128 stands for zero in the data rows.
Some points, one per row:
[183, 135, 98, 141, 156, 193, 171, 93, 37, 165, 118, 156, 97, 110, 210, 133, 58, 106, 80, 132, 112, 191, 170, 96, 85, 169]
[143, 155, 67, 87, 66, 107, 80, 68, 133, 132, 113, 111, 150, 167, 124, 141, 132, 178, 138, 165, 182, 184, 80, 89, 76, 71]
[135, 146, 102, 165, 143, 84, 154, 128, 27, 70, 115, 134, 113, 99, 211, 122, 87, 123, 132, 194, 54, 186, 164, 166, 102, 192]
[128, 141, 67, 137, 125, 170, 152, 87, 68, 148, 130, 163, 140, 139, 199, 131, 31, 112, 49, 80, 57, 139, 106, 99, 55, 122]
[95, 85, 105, 225, 140, 166, 154, 181, 22, 123, 103, 161, 109, 122, 152, 141, 66, 58, 105, 184, 89, 143, 149, 111, 120, 186]
[113, 100, 25, 59, 126, 57, 129, 110, 108, 78, 105, 78, 119, 94, 142, 107, 114, 185, 144, 188, 127, 185, 87, 166, 122, 171]
[78, 121, 126, 134, 142, 179, 190, 162, 99, 142, 174, 164, 104, 129, 101, 76, 121, 124, 143, 145, 121, 79, 123, 79, 98, 74]
[173, 168, 131, 94, 162, 38, 122, 60, 0, 94, 153, 175, 128, 77, 252, 59, 49, 147, 100, 126, 100, 229, 183, 168, 110, 213]
[127, 111, 145, 244, 153, 165, 150, 196, 40, 121, 91, 150, 122, 125, 132, 118, 51, 24, 98, 165, 118, 183, 172, 104, 84, 206]
[121, 109, 107, 154, 75, 176, 100, 77, 169, 223, 129, 132, 105, 116, 59, 164, 91, 146, 62, 64, 102, 133, 116, 97, 78, 29]
[129, 83, 132, 207, 181, 151, 176, 189, 78, 165, 141, 155, 121, 152, 199, 146, 34, 74, 100, 177, 102, 163, 157, 80, 105, 172]
[121, 101, 112, 104, 59, 138, 83, 26, 74, 224, 154, 196, 97, 105, 125, 130, 52, 125, 33, 15, 68, 146, 139, 81, 48, 56]
[109, 105, 82, 231, 124, 181, 105, 152, 181, 201, 147, 116, 146, 145, 62, 172, 123, 144, 143, 182, 177, 164, 109, 124, 120, 112]
[87, 99, 69, 215, 103, 127, 32, 62, 45, 103, 116, 116, 162, 161, 122, 172, 134, 114, 175, 202, 127, 152, 139, 158, 125, 148]
[74, 80, 109, 143, 105, 145, 132, 187, 72, 69, 100, 119, 62, 97, 90, 151, 159, 82, 126, 102, 76, 70, 195, 135, 158, 119]
[151, 121, 150, 234, 124, 159, 162, 178, 19, 157, 123, 166, 101, 115, 142, 133, 61, 73, 92, 170, 70, 142, 157, 68, 101, 197]
[158, 152, 94, 57, 40, 70, 47, 24, 136, 156, 112, 113, 162, 171, 120, 143, 134, 200, 118, 105, 118, 114, 84, 120, 101, 65]
[120, 127, 121, 145, 121, 162, 80, 140, 217, 160, 168, 130, 190, 154, 66, 198, 209, 153, 122, 134, 205, 90, 44, 118, 164, 112]
[80, 132, 121, 148, 103, 175, 133, 129, 156, 94, 118, 118, 118, 116, 11, 93, 191, 124, 139, 76, 130, 75, 140, 109, 143, 67]
[133, 115, 71, 128, 106, 143, 142, 142, 166, 123, 107, 75, 105, 133, 84, 176, 149, 216, 142, 157, 133, 162, 92, 138, 133, 125]
[114, 175, 153, 207, 201, 135, 153, 139, 164, 112, 144, 73, 77, 100, 93, 107, 103, 86, 124, 178, 126, 114, 105, 166, 155, 176]
[155, 179, 116, 150, 63, 139, 69, 39, 122, 171, 87, 123, 124, 188, 115, 168, 91, 141, 58, 56, 86, 160, 182, 196, 161, 62]
[185, 197, 112, 101, 122, 129, 126, 58, 73, 78, 116, 127, 122, 144, 157, 210, 167, 170, 106, 155, 140, 146, 122, 131, 143, 142]
[139, 98, 65, 145, 62, 141, 143, 169, 169, 210, 164, 156, 180, 198, 156, 188, 119, 140, 132, 178, 100, 114, 79, 98, 120, 138]
[112, 101, 106, 204, 140, 205, 158, 162, 171, 176, 118, 110, 143, 131, 81, 174, 153, 172, 129, 143, 107, 147, 139, 133, 116, 93]
[91, 118, 199, 187, 202, 166, 179, 162, 102, 105, 139, 148, 73, 103, 118, 98, 130, 63, 113, 83, 79, 75, 152, 73, 95, 111]
[153, 133, 57, 55, 149, 42, 93, 39, 61, 54, 114, 108, 180, 131, 203, 88, 71, 176, 131, 149, 104, 176, 103, 147, 112, 172]
[136, 137, 123, 167, 85, 124, 120, 209, 197, 129, 84, 59, 138, 126, 116, 215, 185, 152, 114, 130, 128, 123, 76, 114, 124, 123]
[124, 150, 223, 0, 99, 45, 61, 51, 208, 137, 191, 184, 140, 113, 102, 89, 208, 165, 92, 0, 185, 101, 136, 147, 169, 50]
[117, 88, 91, 171, 106, 167, 168, 202, 50, 71, 66, 130, 144, 132, 110, 159, 99, 93, 133, 195, 123, 154, 160, 152, 145, 171]
[132, 121, 195, 143, 123, 155, 118, 127, 234, 178, 145, 129, 124, 145, 81, 137, 171, 100, 108, 32, 138, 52, 64, 100, 152, 38]
[159, 137, 67, 26, 96, 14, 73, 60, 121, 78, 102, 83, 143, 115, 154, 121, 126, 188, 158, 177, 172, 165, 115, 174, 152, 139]
[142, 98, 108, 196, 115, 150, 156, 183, 0, 101, 113, 168, 130, 117, 127, 135, 82, 71, 144, 196, 118, 183, 216, 118, 122, 222]
[100, 73, 103, 208, 119, 154, 139, 186, 88, 99, 68, 66, 82, 91, 93, 163, 110, 96, 128, 179, 132, 164, 141, 112, 115, 153]
[108, 102, 141, 59, 101, 137, 94, 117, 231, 95, 133, 102, 180, 160, 97, 144, 196, 97, 103, 41, 137, 39, 59, 147, 174, 80]
[145, 134, 88, 80, 91, 121, 131, 41, 120, 167, 104, 109, 101, 134, 172, 103, 88, 213, 127, 98, 128, 178, 181, 128, 109, 49]
[126, 144, 157, 111, 94, 100, 101, 115, 202, 64, 108, 61, 150, 137, 94, 156, 201, 161, 163, 136, 160, 87, 43, 132, 151, 116]
[124, 127, 172, 75, 77, 64, 44, 61, 187, 97, 147, 109, 143, 135, 82, 168, 225, 172, 181, 138, 223, 129, 114, 179, 203, 81]
[68, 48, 59, 183, 98, 139, 104, 147, 103, 119, 91, 89, 152, 179, 126, 201, 111, 113, 114, 186, 108, 125, 128, 147, 155, 140]
[178, 152, 102, 101, 109, 135, 91, 59, 210, 152, 178, 135, 154, 117, 30, 132, 158, 210, 153, 149, 135, 99, 56, 154, 198, 146]
[99, 97, 152, 221, 137, 185, 149, 127, 45, 178, 129, 178, 92, 122, 139, 120, 26, 41, 49, 82, 60, 137, 146, 91, 64, 122]
[143, 143, 136, 49, 47, 54, 75, 120, 242, 129, 170, 95, 144, 104, 87, 155, 204, 191, 143, 101, 142, 89, 123, 190, 220, 103]
[118, 158, 219, 0, 80, 80, 73, 104, 222, 117, 184, 192, 180, 122, 54, 64, 217, 108, 113, 0, 201, 75, 104, 136, 150, 69]
[151, 187, 164, 94, 51, 135, 112, 68, 140, 229, 157, 188, 135, 200, 177, 120, 79, 111, 45, 32, 125, 116, 145, 94, 101, 41]
[119, 108, 82, 128, 140, 100, 119, 128, 187, 143, 134, 63, 119, 131, 93, 112, 113, 184, 157, 194, 145, 130, 100, 105, 121, 82]
[97, 100, 117, 187, 136, 211, 158, 117, 84, 146, 80, 97, 77, 106, 127, 174, 116, 126, 77, 120, 98, 159, 94, 122, 93, 99]
[132, 101, 105, 153, 135, 196, 153, 124, 144, 107, 101, 99, 140, 160, 48, 145, 107, 114, 89, 85, 76, 79, 76, 119, 142, 99]
[115, 131, 152, 106, 175, 174, 205, 208, 194, 117, 159, 147, 145, 150, 88, 111, 157, 128, 147, 116, 134, 64, 130, 135, 166, 119]
[132, 163, 126, 145, 166, 58, 143, 153, 33, 87, 110, 150, 128, 102, 235, 76, 47, 90, 135, 196, 96, 191, 129, 133, 60, 204]
[157, 135, 43, 46, 202, 70, 183, 105, 137, 100, 163, 146, 138, 97, 112, 37, 85, 185, 115, 145, 95, 143, 145, 165, 159, 177]
[94, 60, 77, 156, 95, 161, 90, 122, 100, 93, 95, 96, 151, 125, 71, 173, 159, 165, 166, 183, 147, 126, 45, 116, 126, 123]
[166, 144, 81, 174, 162, 127, 142, 125, 70, 156, 133, 128, 84, 86, 126, 100, 40, 115, 137, 224, 108, 150, 138, 108, 99, 172]
[78, 76, 95, 211, 139, 166, 151, 160, 36, 114, 104, 128, 103, 100, 143, 130, 58, 40, 102, 174, 99, 132, 128, 96, 96, 175]
[105, 140, 222, 162, 199, 116, 190, 217, 98, 80, 97, 127, 80, 117, 170, 89, 156, 78, 113, 87, 109, 119, 209, 105, 108, 138]
[119, 112, 142, 215, 163, 165, 181, 180, 32, 120, 102, 128, 83, 74, 145, 123, 85, 95, 105, 134, 80, 173, 162, 76, 64, 181]
[116, 78, 106, 222, 186, 160, 159, 192, 69, 100, 90, 121, 114, 113, 105, 109, 62, 80, 144, 184, 134, 168, 152, 166, 158, 235]
[93, 105, 116, 217, 108, 163, 137, 170, 77, 105, 88, 86, 108, 123, 80, 155, 119, 80, 154, 174, 146, 185, 199, 158, 99, 122]
[129, 184, 249, 136, 209, 137, 150, 129, 121, 102, 167, 161, 60, 70, 95, 43, 178, 45, 103, 35, 137, 74, 198, 128, 159, 141]
[111, 107, 75, 51, 110, 84, 110, 93, 153, 84, 132, 93, 132, 112, 111, 172, 193, 186, 147, 134, 136, 78, 59, 138, 157, 105]
[127, 188, 255, 156, 165, 156, 155, 153, 125, 92, 143, 162, 82, 99, 58, 88, 164, 44, 99, 64, 154, 72, 168, 93, 129, 110]
[159, 187, 160, 191, 88, 115, 109, 155, 109, 91, 96, 85, 139, 211, 126, 132, 68, 92, 116, 176, 97, 108, 99, 140, 171, 138]
Then 16 other points, each followed by its number:
[104, 91, 42, 144, 93, 166, 170, 200, 75, 131, 159, 127, 138, 103, 161, 125, 73, 81, 135, 204, 130, 195, 203, 168, 131, 186] 0
[80, 143, 196, 110, 178, 115, 136, 179, 182, 109, 147, 95, 56, 70, 50, 61, 205, 80, 160, 83, 150, 91, 177, 129, 111, 111] 1
[106, 86, 61, 171, 86, 170, 131, 140, 103, 171, 160, 168, 152, 154, 146, 196, 132, 191, 166, 164, 94, 120, 111, 86, 88, 126] 2
[120, 111, 66, 115, 38, 172, 106, 123, 134, 140, 81, 70, 134, 150, 123, 192, 125, 147, 122, 118, 135, 103, 92, 114, 132, 90] 3
[109, 141, 238, 154, 208, 107, 175, 172, 52, 49, 132, 175, 132, 99, 152, 18, 129, 12, 121, 91, 132, 111, 230, 143, 164, 193] 4
[130, 145, 80, 135, 158, 95, 146, 140, 112, 102, 162, 97, 151, 69, 132, 73, 100, 206, 195, 224, 154, 207, 142, 162, 105, 175] 5
[80, 96, 173, 90, 107, 128, 92, 52, 193, 169, 151, 144, 112, 142, 106, 122, 146, 122, 114, 45, 202, 136, 144, 91, 84, 0] 6
[118, 150, 226, 49, 102, 52, 27, 96, 234, 75, 127, 114, 176, 117, 67, 103, 232, 124, 143, 44, 214, 83, 97, 158, 182, 82] 7
[134, 118, 87, 195, 157, 128, 93, 75, 47, 127, 123, 129, 130, 150, 183, 115, 65, 113, 163, 235, 190, 174, 117, 128, 163, 176] 8
[127, 142, 82, 185, 78, 167, 118, 148, 77, 155, 110, 158, 164, 156, 78, 171, 131, 184, 155, 191, 124, 147, 113, 96, 74, 118] 9
[111, 90, 75, 132, 74, 156, 88, 122, 148, 97, 82, 67, 171, 174, 94, 174, 120, 114, 87, 122, 113, 105, 60, 109, 131, 77] 10
[123, 196, 188, 135, 95, 125, 95, 80, 172, 86, 114, 93, 163, 172, 73, 147, 167, 149, 163, 126, 158, 100, 139, 224, 205, 99] 11
[148, 149, 77, 0, 84, 37, 97, 80, 160, 74, 131, 116, 202, 159, 140, 83, 146, 186, 163, 147, 167, 143, 93, 176, 138, 118] 12
[169, 224, 133, 73, 145, 50, 157, 93, 73, 65, 143, 158, 122, 106, 212, 37, 103, 132, 122, 111, 78, 78, 128, 129, 137, 179] 13
[84, 89, 85, 140, 78, 134, 112, 174, 187, 117, 103, 75, 167, 166, 115, 180, 124, 137, 170, 201, 149, 129, 87, 154, 137, 124] 14
[97, 82, 115, 238, 170, 143, 141, 178, 91, 126, 111, 101, 80, 102, 145, 181, 120, 111, 161, 187, 111, 146, 146, 117, 117, 177] 15
Which of these numbered points is nearest to each point below, ignoring the 2 directions in which the first points spread most? Its number follows each.
[126, 98, 46, 84, 86, 112, 138, 116, 210, 214, 173, 147, 156, 174, 148, 149, 98, 168, 149, 142, 103, 118, 59, 103, 104, 106] > 2
[127, 120, 109, 184, 169, 179, 181, 134, 85, 114, 114, 115, 115, 128, 142, 133, 76, 99, 140, 204, 176, 209, 137, 121, 91, 144] > 8
[104, 126, 121, 154, 90, 136, 162, 203, 193, 104, 64, 48, 132, 153, 78, 152, 140, 96, 118, 156, 161, 157, 133, 150, 133, 119] > 14
[165, 140, 65, 66, 84, 104, 118, 64, 113, 136, 112, 82, 95, 127, 170, 160, 94, 194, 127, 124, 101, 131, 103, 112, 109, 98] > 3
[122, 70, 52, 143, 99, 161, 114, 155, 143, 99, 96, 57, 177, 133, 101, 140, 102, 104, 144, 201, 171, 131, 56, 126, 160, 170] > 14
[164, 191, 210, 155, 181, 122, 149, 169, 68, 124, 142, 160, 57, 110, 144, 108, 145, 71, 109, 122, 76, 44, 153, 112, 189, 190] > 13
[124, 127, 116, 225, 162, 160, 151, 179, 95, 123, 118, 89, 106, 104, 144, 144, 114, 126, 151, 192, 75, 134, 105, 120, 112, 194] > 15
[144, 124, 102, 20, 133, 73, 117, 143, 238, 90, 132, 93, 208, 152, 141, 89, 184, 152, 162, 91, 158, 96, 52, 133, 147, 110] > 12
[135, 142, 201, 113, 219, 107, 162, 112, 32, 72, 139, 188, 77, 76, 138, 0, 70, 43, 104, 86, 105, 121, 223, 139, 145, 169] > 4
[179, 199, 205, 240, 165, 171, 146, 135, 124, 93, 118, 153, 149, 149, 99, 155, 172, 117, 150, 125, 140, 80, 124, 118, 178, 179] > 11
[131, 164, 173, 31, 157, 111, 179, 70, 124, 131, 188, 187, 75, 109, 197, 69, 141, 118, 100, 31, 131, 112, 222, 103, 134, 76] > 13
[173, 140, 111, 181, 131, 153, 169, 156, 85, 136, 86, 113, 133, 149, 175, 144, 118, 157, 136, 176, 108, 166, 133, 60, 76, 148] > 9
[113, 160, 179, 116, 201, 126, 226, 167, 125, 127, 162, 192, 83, 130, 172, 72, 88, 81, 108, 96, 76, 75, 158, 98, 125, 141] > 13
[47, 110, 111, 174, 134, 144, 116, 135, 142, 71, 106, 142, 181, 172, 52, 125, 144, 93, 94, 68, 54, 51, 110, 172, 145, 82] > 10
[118, 168, 221, 68, 199, 85, 147, 90, 139, 137, 158, 188, 68, 98, 122, 46, 132, 163, 135, 59, 140, 72, 175, 79, 108, 62] > 13
[116, 86, 126, 217, 146, 150, 148, 162, 33, 97, 80, 117, 106, 144, 177, 181, 112, 99, 144, 165, 82, 157, 155, 126, 101, 187] > 15
[128, 151, 236, 81, 115, 75, 55, 105, 240, 97, 174, 123, 188, 134, 75, 114, 246, 136, 153, 52, 168, 57, 85, 161, 190, 91] > 7
[130, 170, 125, 18, 137, 112, 184, 61, 125, 154, 148, 182, 117, 138, 173, 28, 59, 147, 60, 45, 101, 108, 165, 134, 130, 83] > 13
[123, 54, 64, 96, 75, 167, 116, 111, 144, 188, 130, 143, 170, 150, 135, 166, 136, 180, 131, 135, 136, 140, 76, 66, 76, 49] > 2
[122, 146, 67, 133, 55, 86, 108, 161, 102, 123, 85, 102, 136, 132, 135, 142, 127, 169, 164, 196, 83, 120, 70, 99, 75, 151] > 9
[130, 102, 139, 231, 169, 196, 168, 198, 61, 185, 124, 178, 100, 119, 122, 121, 47, 61, 109, 157, 95, 154, 170, 98, 106, 202] > 8
[120, 113, 143, 215, 188, 180, 171, 206, 82, 130, 106, 128, 103, 64, 111, 117, 84, 102, 140, 201, 151, 202, 172, 130, 98, 192] > 5
[160, 160, 91, 1, 153, 0, 120, 113, 168, 94, 187, 152, 161, 112, 228, 35, 97, 169, 121, 110, 114, 164, 150, 180, 168, 204] > 13
[139, 135, 126, 133, 99, 156, 97, 118, 120, 215, 170, 161, 75, 103, 40, 76, 128, 129, 196, 124, 96, 53, 135, 71, 103, 91] > 9
[104, 78, 88, 158, 152, 128, 171, 186, 62, 120, 99, 98, 49, 52, 120, 106, 61, 81, 125, 178, 118, 175, 185, 134, 120, 218] > 1
[114, 83, 71, 134, 110, 180, 171, 101, 65, 150, 136, 157, 150, 153, 149, 147, 98, 132, 114, 133, 77, 142, 149, 91, 53, 72] > 2
[108, 119, 140, 99, 96, 126, 104, 155, 229, 109, 110, 61, 180, 162, 110, 171, 198, 178, 170, 141, 177, 132, 115, 179, 168, 100] > 14
[113, 131, 206, 35, 79, 77, 77, 123, 215, 77, 134, 133, 167, 107, 36, 94, 245, 121, 139, 47, 211, 74, 101, 155, 218, 89] > 7
[129, 137, 174, 70, 69, 137, 84, 112, 241, 160, 171, 149, 153, 156, 62, 143, 215, 141, 145, 73, 208, 71, 90, 126, 185, 61] > 8
[85, 92, 90, 137, 80, 150, 164, 193, 141, 107, 109, 72, 122, 149, 70, 107, 136, 112, 168, 167, 176, 95, 132, 136, 178, 138] > 14
[110, 134, 200, 46, 104, 95, 95, 127, 255, 160, 185, 167, 189, 137, 54, 78, 202, 145, 108, 17, 154, 71, 82, 110, 145, 49] > 12
[124, 115, 141, 226, 162, 174, 173, 170, 34, 131, 106, 168, 90, 94, 112, 122, 60, 107, 106, 186, 113, 180, 145, 81, 85, 181] > 9
[133, 147, 74, 2, 105, 75, 143, 137, 168, 102, 100, 115, 195, 159, 175, 134, 145, 202, 142, 142, 141, 163, 78, 174, 119, 120] > 12
[109, 90, 147, 106, 58, 146, 87, 31, 124, 236, 172, 204, 116, 123, 130, 134, 78, 122, 41, 0, 121, 143, 142, 65, 57, 18] > 6
[123, 166, 188, 209, 169, 199, 162, 138, 76, 118, 157, 192, 103, 145, 93, 120, 138, 93, 148, 128, 148, 102, 140, 68, 79, 115] > 8
[120, 77, 89, 173, 96, 181, 162, 158, 71, 140, 71, 84, 61, 98, 118, 127, 49, 77, 73, 104, 97, 165, 172, 81, 106, 149] > 3
[123, 64, 111, 74, 72, 126, 76, 0, 96, 248, 190, 243, 139, 131, 163, 114, 78, 152, 58, 0, 123, 156, 128, 63, 74, 60] > 6
[122, 153, 236, 216, 201, 164, 161, 165, 84, 63, 97, 131, 86, 90, 121, 113, 157, 48, 102, 86, 115, 100, 182, 104, 136, 160] > 7
[120, 107, 97, 206, 147, 192, 143, 141, 55, 79, 81, 91, 119, 143, 120, 173, 118, 92, 119, 140, 111, 159, 166, 188, 170, 210] > 11
[119, 141, 194, 21, 87, 114, 97, 84, 241, 130, 172, 141, 142, 141, 51, 86, 184, 138, 124, 24, 190, 75, 122, 135, 167, 50] > 12
[107, 176, 255, 78, 210, 81, 185, 174, 130, 52, 146, 170, 116, 71, 164, 27, 166, 59, 118, 52, 135, 89, 178, 117, 121, 135] > 4
Here are 16 other points, each followed by its number:
[120, 160, 234, 40, 118, 81, 102, 133, 252, 93, 154, 130, 176, 134, 107, 119, 252, 151, 154, 49, 191, 94, 107, 176, 184, 101] 0
[80, 72, 64, 114, 78, 132, 159, 175, 116, 110, 78, 97, 131, 132, 106, 156, 128, 128, 174, 199, 159, 151, 140, 134, 115, 111] 1
[121, 116, 60, 177, 142, 147, 159, 189, 65, 132, 112, 134, 131, 111, 135, 88, 58, 102, 133, 214, 137, 227, 192, 159, 105, 216] 2
[115, 81, 119, 224, 189, 177, 118, 142, 93, 138, 125, 85, 97, 87, 92, 156, 116, 135, 158, 191, 80, 125, 123, 165, 138, 174] 3
[163, 189, 201, 0, 126, 0, 44, 58, 173, 67, 153, 145, 179, 101, 154, 30, 158, 161, 167, 88, 199, 118, 91, 159, 152, 139] 4
[130, 173, 142, 33, 153, 37, 89, 95, 213, 89, 154, 135, 168, 140, 104, 82, 186, 213, 182, 134, 200, 139, 111, 181, 158, 97] 5
[215, 169, 121, 111, 103, 170, 113, 107, 134, 149, 125, 116, 164, 161, 128, 167, 128, 187, 178, 206, 201, 170, 98, 146, 161, 169] 6
[128, 166, 245, 26, 94, 71, 80, 115, 242, 94, 161, 139, 170, 127, 53, 86, 226, 101, 137, 40, 247, 115, 125, 159, 184, 94] 7
[106, 132, 214, 50, 111, 86, 67, 127, 255, 128, 179, 143, 162, 97, 25, 88, 237, 146, 133, 23, 197, 83, 134, 164, 191, 79] 8
[175, 206, 163, 170, 144, 130, 144, 157, 144, 66, 77, 100, 161, 104, 68, 81, 154, 126, 186, 162, 151, 107, 121, 187, 192, 197] 9
[102, 127, 118, 118, 115, 128, 122, 144, 255, 136, 124, 73, 158, 124, 75, 142, 185, 159, 143, 129, 139, 120, 117, 204, 188, 82] 10
[141, 150, 149, 130, 148, 138, 151, 156, 184, 142, 148, 126, 162, 213, 153, 132, 152, 156, 177, 140, 137, 56, 90, 99, 134, 124] 11
[83, 78, 107, 224, 143, 153, 146, 201, 56, 137, 103, 133, 94, 123, 158, 172, 94, 84, 121, 205, 119, 181, 163, 122, 113, 176] 12
[106, 121, 235, 22, 83, 64, 72, 137, 249, 104, 156, 154, 171, 109, 52, 96, 239, 111, 125, 8, 192, 65, 112, 172, 210, 102] 13
[156, 173, 136, 36, 143, 0, 111, 79, 97, 59, 147, 142, 161, 75, 205, 51, 103, 198, 177, 174, 169, 214, 138, 199, 136, 195] 14
[131, 147, 164, 17, 106, 52, 115, 130, 255, 144, 180, 138, 161, 136, 87, 96, 205, 183, 132, 45, 168, 106, 103, 143, 154, 76] 15
The same question for these:
[143, 88, 100, 157, 130, 163, 120, 157, 193, 153, 137, 95, 150, 102, 101, 193, 210, 192, 172, 165, 102, 122, 74, 163, 173, 146] > 3
[127, 112, 97, 134, 130, 45, 115, 133, 177, 110, 109, 72, 130, 150, 135, 152, 71, 134, 144, 248, 149, 188, 122, 199, 163, 149] > 10
[119, 91, 77, 116, 80, 173, 142, 140, 117, 119, 63, 107, 129, 117, 60, 86, 122, 145, 155, 129, 130, 103, 77, 63, 93, 90] > 1
[70, 33, 91, 61, 105, 142, 91, 110, 181, 102, 106, 110, 150, 110, 36, 130, 192, 150, 132, 89, 161, 107, 103, 151, 141, 32] > 1
[119, 140, 199, 5, 76, 45, 58, 100, 240, 99, 183, 150, 176, 105, 58, 110, 222, 114, 139, 53, 221, 84, 106, 160, 164, 67] > 7
[125, 131, 245, 25, 65, 60, 43, 98, 237, 143, 169, 157, 142, 112, 51, 79, 198, 97, 105, 0, 174, 60, 120, 152, 194, 59] > 13
[151, 162, 89, 154, 137, 109, 103, 103, 122, 79, 107, 102, 183, 167, 85, 93, 118, 180, 201, 208, 149, 130, 115, 170, 154, 170] > 9
[136, 122, 99, 108, 138, 100, 136, 181, 113, 95, 122, 116, 116, 156, 168, 111, 136, 121, 179, 199, 132, 75, 108, 73, 112, 129] > 11
[157, 162, 118, 24, 129, 69, 81, 80, 146, 67, 111, 106, 166, 144, 120, 86, 137, 214, 190, 151, 158, 122, 121, 184, 164, 107] > 5
[114, 141, 163, 71, 117, 121, 113, 53, 220, 172, 180, 127, 122, 127, 93, 102, 136, 141, 80, 17, 110, 64, 70, 106, 116, 31] > 15
[211, 190, 148, 186, 122, 186, 183, 185, 61, 147, 133, 156, 119, 107, 112, 119, 52, 96, 111, 161, 98, 138, 146, 96, 106, 208] > 6
[126, 180, 120, 122, 147, 100, 162, 147, 123, 54, 82, 84, 155, 142, 128, 75, 82, 104, 155, 203, 152, 125, 77, 162, 150, 186] > 9
[93, 69, 50, 142, 79, 151, 142, 146, 92, 145, 78, 98, 103, 152, 100, 176, 97, 110, 127, 168, 128, 134, 117, 91, 93, 125] > 1
[139, 126, 155, 0, 83, 55, 51, 87, 239, 123, 169, 148, 186, 136, 102, 87, 211, 123, 123, 15, 191, 69, 82, 134, 173, 93] > 13
[87, 110, 136, 150, 146, 140, 180, 206, 190, 102, 130, 108, 144, 155, 134, 125, 160, 78, 127, 157, 164, 120, 121, 63, 81, 91] > 1
[134, 106, 111, 211, 127, 107, 132, 182, 14, 118, 99, 169, 107, 123, 175, 132, 30, 23, 74, 175, 80, 160, 171, 112, 105, 220] > 13
[92, 106, 216, 28, 93, 94, 76, 99, 227, 112, 160, 154, 139, 102, 53, 101, 224, 113, 97, 0, 173, 68, 116, 141, 177, 43] > 13
[135, 86, 93, 193, 145, 166, 156, 226, 129, 143, 73, 93, 100, 111, 100, 155, 110, 71, 139, 170, 95, 136, 127, 169, 159, 220] > 10
[189, 144, 134, 168, 152, 121, 137, 180, 173, 71, 91, 71, 116, 101, 102, 166, 167, 112, 151, 193, 184, 153, 154, 130, 182, 171] > 9
[167, 110, 57, 172, 124, 207, 145, 104, 8, 124, 115, 140, 107, 109, 114, 91, 63, 86, 114, 132, 88, 151, 167, 104, 120, 178] > 2
[158, 173, 134, 86, 99, 114, 121, 81, 172, 106, 126, 87, 150, 160, 137, 161, 148, 182, 141, 124, 104, 83, 53, 121, 132, 84] > 11
[188, 169, 126, 196, 140, 157, 159, 168, 110, 96, 93, 91, 135, 140, 168, 188, 130, 125, 126, 184, 123, 166, 118, 124, 137, 206] > 6
[154, 151, 81, 54, 123, 105, 132, 32, 129, 177, 167, 159, 97, 114, 191, 140, 143, 191, 85, 50, 88, 129, 116, 73, 65, 92] > 15
[145, 117, 164, 248, 157, 159, 133, 178, 7, 109, 89, 141, 97, 63, 129, 121, 85, 52, 115, 176, 114, 180, 193, 135, 137, 228] > 8
[180, 126, 125, 163, 120, 153, 112, 124, 145, 124, 116, 103, 136, 130, 93, 225, 163, 184, 156, 221, 175, 181, 100, 147, 161, 174] > 6
[110, 83, 100, 163, 119, 144, 111, 135, 170, 172, 116, 66, 101, 148, 136, 240, 169, 168, 105, 134, 131, 156, 115, 118, 117, 92] > 12
[118, 122, 119, 222, 108, 167, 147, 193, 109, 196, 108, 91, 57, 104, 126, 170, 96, 77, 94, 132, 101, 149, 144, 82, 79, 141] > 12
[125, 157, 255, 161, 194, 121, 159, 188, 78, 106, 155, 179, 60, 54, 107, 48, 144, 15, 112, 64, 112, 85, 190, 75, 104, 170] > 4
[198, 165, 116, 181, 115, 107, 89, 97, 65, 106, 95, 84, 95, 128, 109, 151, 93, 134, 156, 214, 145, 143, 110, 100, 128, 159] > 6
[128, 193, 255, 106, 160, 87, 156, 166, 144, 55, 126, 133, 118, 140, 155, 131, 235, 122, 147, 94, 163, 118, 203, 165, 180, 134] > 0
[156, 116, 84, 163, 159, 176, 176, 148, 136, 101, 101, 90, 150, 136, 115, 135, 143, 149, 199, 168, 142, 165, 138, 194, 171, 196] > 10
[169, 173, 84, 112, 143, 139, 146, 51, 73, 116, 152, 134, 168, 151, 188, 140, 98, 196, 113, 148, 77, 127, 57, 148, 126, 163] > 11
[94, 75, 74, 138, 114, 128, 121, 128, 120, 117, 97, 117, 139, 152, 180, 225, 173, 188, 164, 185, 146, 168, 129, 160, 128, 121] > 12
[143, 172, 120, 200, 186, 158, 120, 95, 140, 133, 101, 95, 89, 133, 123, 141, 116, 162, 145, 169, 114, 120, 120, 135, 134, 123] > 3
[135, 141, 139, 141, 208, 80, 170, 142, 21, 90, 123, 175, 130, 73, 226, 54, 46, 97, 112, 162, 113, 232, 183, 148, 73, 220] > 14
[86, 120, 194, 185, 98, 154, 156, 162, 104, 142, 112, 118, 73, 124, 146, 200, 182, 131, 134, 147, 133, 111, 124, 78, 114, 76] > 12
[129, 115, 109, 181, 202, 129, 142, 137, 45, 71, 85, 104, 112, 68, 161, 120, 117, 142, 138, 183, 70, 149, 102, 123, 95, 189] > 3
[185, 177, 139, 95, 86, 95, 114, 127, 101, 38, 36, 40, 130, 144, 165, 167, 142, 119, 109, 135, 139, 148, 121, 157, 145, 175] > 0
[135, 147, 115, 169, 147, 101, 134, 140, 18, 63, 95, 120, 95, 44, 121, 83, 24, 81, 103, 192, 98, 182, 172, 142, 106, 208] > 8
[116, 81, 93, 184, 109, 173, 126, 175, 97, 152, 99, 121, 138, 185, 189, 215, 118, 118, 111, 155, 124, 139, 123, 76, 93, 121] > 12
[112, 85, 56, 104, 119, 158, 128, 96, 146, 122, 72, 64, 89, 145, 123, 133, 86, 128, 91, 130, 133, 153, 102, 107, 114, 81] > 1
